One turn or mirror swaps these rows in pairs. Which row does each one swap with?
The rows were stretched afterwards, more along some directions than others.
K_264: [  1  22 -34  -4  -7  10  -5  10  22  -9  -1 -10  27  33  14  12  -4 -23
 -23 -22  -3 -47   8  15  -5   1  16  -5]
K_258: [-18 -35 -18   8   4  -5  10   9 -10 -15  32   7  22 -12   1 -11 -18 -18
 -19  22  -1 -46  52   2  -9  14   4   1]
K_189: [  8 -10 -32  -4  22   3  -3   5 -17 -20  20 -16  -4 -18  13  -7   3 -15
 -23  -2 -20 -33   4   3   0  16 -33  18]
K_656: [-30 -17  17  15  19   4  16 -32   0 -28  -5 -12 -12  44  40  -9 -42  -6
 -10 -13   7   0  16  31  -7  24   1  -1]
K_115: [ -7   5 -10 -29 -21 -23   8  31  14 -39   2   7   1   1  10   2  34 -19
  27 -21  22  -9  28  -4 -41  13  -9  13]
K_725: [  6 -27 -22   3  12   3   3 -13  21 -22  15 -24 -24  14   2   8 -29   2
 -33  16 -18 -51  17   1  -6   7  -3 -14]
K_78: [ -1 -23  23  -3  28  -5  -9  37 -16  31  -8  14 -28  -5  27  16  13  30
  41  -5 -16  10   1  30 -12  11 -28   4]
K_250: [ 11  -5  14   0  46   1  -2  17  -6  18 -14   5 -26   9  26  23  -6  20
  34   0  -9  -4 -14  25  -7  -9 -26  -5]
K_668: [ 15   4 -11 -12 -16 -25   2   6   2 -30   2   6 -17  -5 -23   0   4  23
  19 -20 -29  -4   1 -32 -25   1  14  13]
K_424: [ 10  14 -12 -40 -21  -8  18  42  15 -24  -4  12  13   9   7 -14  34   2
  20 -25  13   2   9 -14 -21  14  14  -1]
K_180: [  1  16   5 -30 -14 -15  15  11 -31  -1  -7  12   0 -18   8 -14  -7 -20
 -10  15 -16 -34  17 -18 -22   6  -3   6]
K_66: [  9  -4 -11 -62 -21 -13  23  39   4 -37  19  15   8  22  -3  -2  24   3
  15  -8   1   7   3 -12 -28  12  10  -4]
K_816: [ -7 -41  28 -21  15  -2  29  28  -5 -20  43   6   3  11  45 -15 -32  -7
 -17  10 -17   4  -9  -2  27  24 -24  -8]
K_979: [  9  -5 -18   9  34   2 -22  -5 -20  -2 -10  -6  -2  -8  18  -1   1  -7
 -27 -10 -20 -50  14  24   3  17 -23  18]
K_926: [ 12   8  -6 -27   0 -11  14  43   7 -27  14   1   5  21  12 -10  41  -7
  24  -1  13   3  11 -10 -24   7 -19  12]
K_168: [-22  -2  21 -33  -8  -2   6  -7 -16 -19 -13  16  -6  -3  -3 -11  -5  -8
  -8   6  -3 -17  24   1 -47   6  -9   5]
K_735: [ 22  -3 -20 -10   1 -26 -12  10  -9 -21  20   2  -9 -15 -25   9  12  25
  14 -12 -32  -4   0 -32 -20  -8  16  29]
K_624: [-30  11 -25 -14   0 -14  44  29  31 -31  16  16  -5  27  17   1 -25 -24
  11 -10  -3 -14  10   7 -22   3  12  20]
K_900: [-12   0 -13  -8  -4 -20   9  13   3  -6   8  -3   4  26   2   8 -16 -31
 -10 -29  -4 -13   9 -16 -16  23  33 -22]
K_71: [ 15   3 -11 -23   4 -11   4  18  -8 -31  10   2  31  11  23 -20   1   9
   7 -38 -13 -37  -2  -8  -5  24   1 -32]
K_802: [ 10   9  -2 -42  -9 -11  12  33   1 -26   2  14 -14   0  -6  -4  35  -7
  25   1  14   2  11  -9 -23  10 -14  -7]
K_158: [-20 -24 -29   0   1  -9  -8   2  12 -43  16  -1  12   5  12 -11 -23 -23
  -1   3   6 -62  39  -5  -7   5   1   4]
K_840: [  1  20 -13 -20 -24  -7  17  -4   4 -23   6 -15  23  23  -5  -1 -14 -22
 -12 -30   9 -20  14 -23 -14  14  59 -36]
K_880: [-18   2   1  29  15  -4   2 -18   0 -36  -7 -12 -21  23  43  -6 -50 -13
  -8 -22  -3   1   8  19 -11   6  -4  14]
K_370: [ 20   8 -14 -10 -12 -23 -11  13 -15 -33  11   6  -8 -14 -19   6  22  17
  28 -27 -20 -22   3 -18 -35   2  13  13]
K_660: [ -5 -26  -3  -4  30 -22   7   4   1  -6   6   8 -21  15 -16  20 -28  17
  10   9 -44  18  -9   2  -2 -26   2  19]
K_508: [  7 -17 -15 -16  39 -30   7  10  -2   8   4  -2 -23   2 -25  34   6   7
  -2  13 -44  10 -14 -11  12 -21 -10  16]
K_730: [ -3  -2   5 -23   6 -14   1  17 -13 -29  -3   5  25  17  31 -16 -13  12
  14 -42 -21 -18 -13   0  -2  27   9 -16]
K_991: [  9  -4  22  -3  36  12  -4  12 -12  30  -9  12 -24  -4  22  15  -6  17
  22  19 -12 -10   1  21   1  -6 -12   1]
K_160: [ -2   6   0 -22 -16  -5  20 -13 -17 -21  -5 -17   8   0  -7 -10  -9 -31
 -20  15  -3 -34  27 -20 -32   3  15  17]
K_697: [  4   8  -7 -24   6 -27   1   1 -15 -26  -2   7  22  13  17 -14 -10   8
  -6 -37 -23  -6 -11 -13  -8  19   9   2]
K_873: [  0 -29  -9   5  14  -5   6 -33  10 -12  26 -14  -7  -8  -7  -5 -26  -9
 -44  35 -22 -46  21  -6  -8   8 -19   7]
K_471: [  7 -18 -30   3  32  14   3   9  -5 -13   2 -14 -13   3  20  -6 -11  -5
 -17  -8 -21 -40   9  27  -1  10 -33   4]
K_205: [-28 -15  14  24   9  -3   0 -41   4 -16 -15  -2 -11  33  39  -5 -52  -9
 -17 -16  10   5  21  40   1  22  -1  25]
K_469: [ 18   1 -21  -3  -8 -29  -7  -2   5 -32  13   7  -8 -12 -28   5  13  24
  12 -10 -28 -20   8 -22 -31  -5  13  19]
K_98: [ -4 -15  25  -3  36   5  -3  10 -14  32 -13   8 -28  -2  13  24  13  20
  25  14  -6   8   8  23 -16  -7 -21  12]
K_635: [ -6   3  -9 -12   2 -25   2  -3  -7 -25 -17   1  19  22  21 -14  -9   9
   3 -31 -17 -11   3  -3  -2  25   2   7]
K_427: [-30 -11  13  29  15 -13  -1 -35   0 -27 -10  -6 -19  26  33  -4 -40  -9
   2 -20   9   1  19  31  -5  21  -7   6]
K_554: [ -5 -25  -8 -15  39 -24  15   3   1   4   9   0 -26   2 -24  26 -15   8
   0  28 -36  20  -7 -11   4 -21 -11  22]
K_292: [-21  -4 -10 -12 -20 -20  16  18  -7 -20  15 -11   9   9  13  11 -24 -44
   5 -33   8 -21  29 -13 -19  27  43 -17]
K_536: [ -5  -8 -24 -23  -6  -9  17   8   0 -11  16 -12   6  28  -3   1 -32 -31
 -12 -14   2 -28  23  -7  -8  23  40 -44]
K_54: [-11  -4 -17 -32  -8 -11  12 -13  -5 -31  17  -6   4  18 -21  18 -16 -23
 -18 -14   2 -35  20 -22 -22  22  56 -26]
K_708: [-12 -43  14 -15  22  -6  22  32  -8 -17  36   3  10   7  51 -14 -18 -20
 -17  15 -13 -13  -2   6  29  32 -35   5]
K_132: [-39   0 -16 -22  12 -10  44  10  38 -18  -4  20  -8  36  15   3 -20  -9
   4  -6  -3  10   7  22  -8  10   3  19]
K_969: [ -3 -34  19 -13  11  -1  25  25 -12 -12  29   3  13  -8  45 -32 -24  -9
 -16  22 -21  -2  -8   3  31  26 -45   8]
K_463: [-28  -7 -20 -24  16 -13  42  12  38 -26   8  24  -5  40   7  -3 -27 -18
   2   1   6 -26  21  20 -30  11  13  11]
K_600: [ -5 -25 -17 -16  28 -27  30   5  -2  -1  20  -1 -16   4 -25  20 -20  11
  -5  28 -48  21 -11 -15  -6 -19  -9  18]
K_946: [  2 -17  10 -44 -11  -7  27  28   7 -30  15  12   5   8   3 -13  30   7
  16   0  13  23  13   0 -26  18  -9 -12]
K_923: [  1 -19  27 -26  17   1  34  31 -10 -22  17   2  -6  11  43 -10 -25   2
   2  10 -17   0 -24   0  25  12 -24 -32]
K_53: [  1   3  -1  -9 -12   9 -10  28   5  -8   8 -10  12  27  18  20   4 -15
   4 -11   4 -25   0  29   1  14  -2 -10]
K_194: [-30 -26   8  19  25  -3   5 -16   2 -14  -1  -7 -24  34  45  -1 -48  -3
   3 -21   3  -1  12  35   0  32 -11   1]
K_173: [ -5 -19  13  14  48  -4 -10  33  -8  19  -7   9 -22  -4  27  30  -1  25
  27   1 -20  -2  -2  18  -6  -4 -19   3]
K_629: [ -4 -30  -2  -6   7 -12   4 -26  12 -17  26 -18 -20  14  -7  14 -22 -13
 -40  30 -23 -30  15  -8 -16   3  -9  14]
K_691: [ -2   5  -1 -14 -25 -13  13 -19  -5  -8   3   3   4  -2 -16 -11  -5 -20
 -36  23 -10 -22  29 -21 -24  -1  12  15]
K_252: [ -1  -3   4 -30 -14   1  17  31  19 -22  -4   9   0  17  13  -7  34  -8
  22 -22  24   5  15  10 -24  21   5 -16]
K_970: [-12   8 -28  -9   0   3  -2  31  29  -9   4 -10  16  36  20  25   6  -7
   5 -15  -2 -43  11  28 -17   5  -3  -1]
K_582: [ 17 -12 -42  -9  20  -6  -5  10  -6 -10  12 -27 -10   9  10   0  -6 -18
 -27 -16 -31 -24   1   7  14   6 -13  18]
K_713: [ -9 -26  34 -14  31   4  33  20 -22  -1   8  -3  -3   6  45  -6 -24   2
 -11  28 -15  -8 -11   8  23  14 -24 -10]
K_958: [-12  -2   9  -8  -9   1  21  -7   1  -7  -4 -19  10  31   5   8 -11 -26
  -8 -16  15 -11  23   2  -5  26  47 -40]
K_761: [-16  12 -23 -22  14  -2  39  27  29 -13   0  17   2  31   6   1 -11 -10
   6   4  -8 -13  11   0 -13 -10  18  31]
K_59: [-13 -17   6 -13 -11  -1  13 -15 -13 -12  14 -16   3   5  -9   6 -20 -24
 -23 -15   5 -14  26 -10 -14  35  45 -37]
K_893: [ -3 -21  -2   1  36 -12  17   1  -5   5  -2   0 -28   5 -20  31 -17  15
   3  19 -41   7 -10   5   2 -22 -15   0]
K_360: [ 12  -4  27 -12  23  -6  -3  21 -17  18   7  16 -24   2  11  15   7   9
  21  13  -6  17 -19   8   3   0 -22   4]
K_511: [-17 -24  -3 -20  10   8   8  18  -3 -16  14   5  31   8  29 -25  -6 -22
 -13   6   7 -46  30   0   5  21  -1  -3]
K_104: [ -5 -23  32  -2  31   5  -7  14 -15  28  -3  18 -21  -4  28  19  -3  21
  23   1  -5   6   4  32  -4   8 -15  15]
K_266: [ 17  -7 -36  -4  15   0  -3   9 -17  -7  21 -18   0 -11  19 -12 -11 -27
 -37  -6 -19 -28   6   8  11  17 -25  13]
K_987: [  1 -17  27  -1  24  -8   2  21 -11  15   3  12 -35   3  21  21  10  29
  35   6 -11  25  -7  24 -11   6 -37   6]
K_277: [-11 -16 -11   8  22  -5   6 -14   9  -9  -2  -8  -6  47  36 -16 -45 -15
 -21  -3   6 -12  14  29   8  27  -7  15]
K_444: [  1 -12 -19 -14  11 -26   2  20   2 -41   0   5  21  20  20 -17 -28  20
   6 -44 -26 -20  -7  -2 -18  19  11  -9]
K_48: [ -4 -31 -11  10   2   1   1 -17  21 -30  16 -19 -19  14  12   3 -32  -3
 -33  11 -11 -33   9  10  -9   0 -10  -2]
K_740: [-24  -7  -2  30  13   3  -3 -31  13 -20 -19  -2  -9  32  49 -15 -61 -19
 -17 -14   7 -13  16  36  19  21  -1  12]
K_379: [ -8 -21 -22 -10  -8 -14  11  26   2 -31  19  11  31 -15  13 -14   4 -35
  -6  -5   8 -42  21  -9  -7  15  -4  -1]
K_826: [ -7  -4  -5 -23   7 -29   3  12  -3 -31 -12  11  18  29  11  -4  -6  20
  21 -41 -19 -13  -6   2 -20  19  12  -7]
K_678: [  1 -34  -1  -3  10  -4   1 -22  17 -14  24 -16 -14  15   3   8 -21   0
 -49  22 -19 -35  20  -1  -8  14 -15   7]
K_938: [ -7  -2  -5  37  15  -3   0 -11  -3 -18 -17  -9 -25  19  46  -7 -51 -17
   1 -22   3   0   1  28  15  18 -13  22]
K_720: [-29 -14   3  32  11  -1   5 -24  -6 -10 -13  -7 -10  23  46 -11 -47 -24
 -16 -18  10   5  21  33  10  24  -3  18]
K_310: [  2   3 -27  -9   0  18   3  17  15   7  20 -21   6  21   7  25   4  -7
  -7  -4  -8 -31  11  25  -2   4  10  -8]
K_413: [ -4 -29  26   0  26   1  -4  26  -9  24  -3  14 -27   3  14  27  18  33
  27   3 -16  15  -4  24 -12   7 -20  -2]
K_135: [ 30  15   3  -5  -3 -26 -12   9 -25 -35  10   4  -9 -31 -22   9  17  25
  21 -15 -27 -10 -12 -31 -28  -9   5   8]
K_997: [  3   2  -2 -33   8 -24   4   4 -10 -25   2   4  25  19  11  -5   3  14
  -2 -32 -20 -25  -4  -8 -19  21   9 -18]
K_716: [ 11 -10 -17 -11 -18 -28  -3  19  -1 -37  24   5 -10  -8 -17   2   8  18
  19 -23 -28   1   2 -28 -20   4  15  27]
K_42: [ 21   4 -17 -15  -4 -19  -7  13 -13 -19  21   8 -12 -24 -19   6  17  15
  27 -19 -26 -19   2 -30 -28  -5  14   8]

Swapped with K_370: K_826
Swapped with K_840: K_424
Swapped with K_697: K_735
Swapped with K_938: K_250
Swapped with K_668: K_71
Swapped with K_469: K_730
Swapped with K_266: K_554
Swapped with K_761: K_264
Swapped with K_98: K_720
Swapped with K_713: K_48
Swapped with K_379: K_160
Swapped with K_600: K_189
Swapped with K_725: K_923

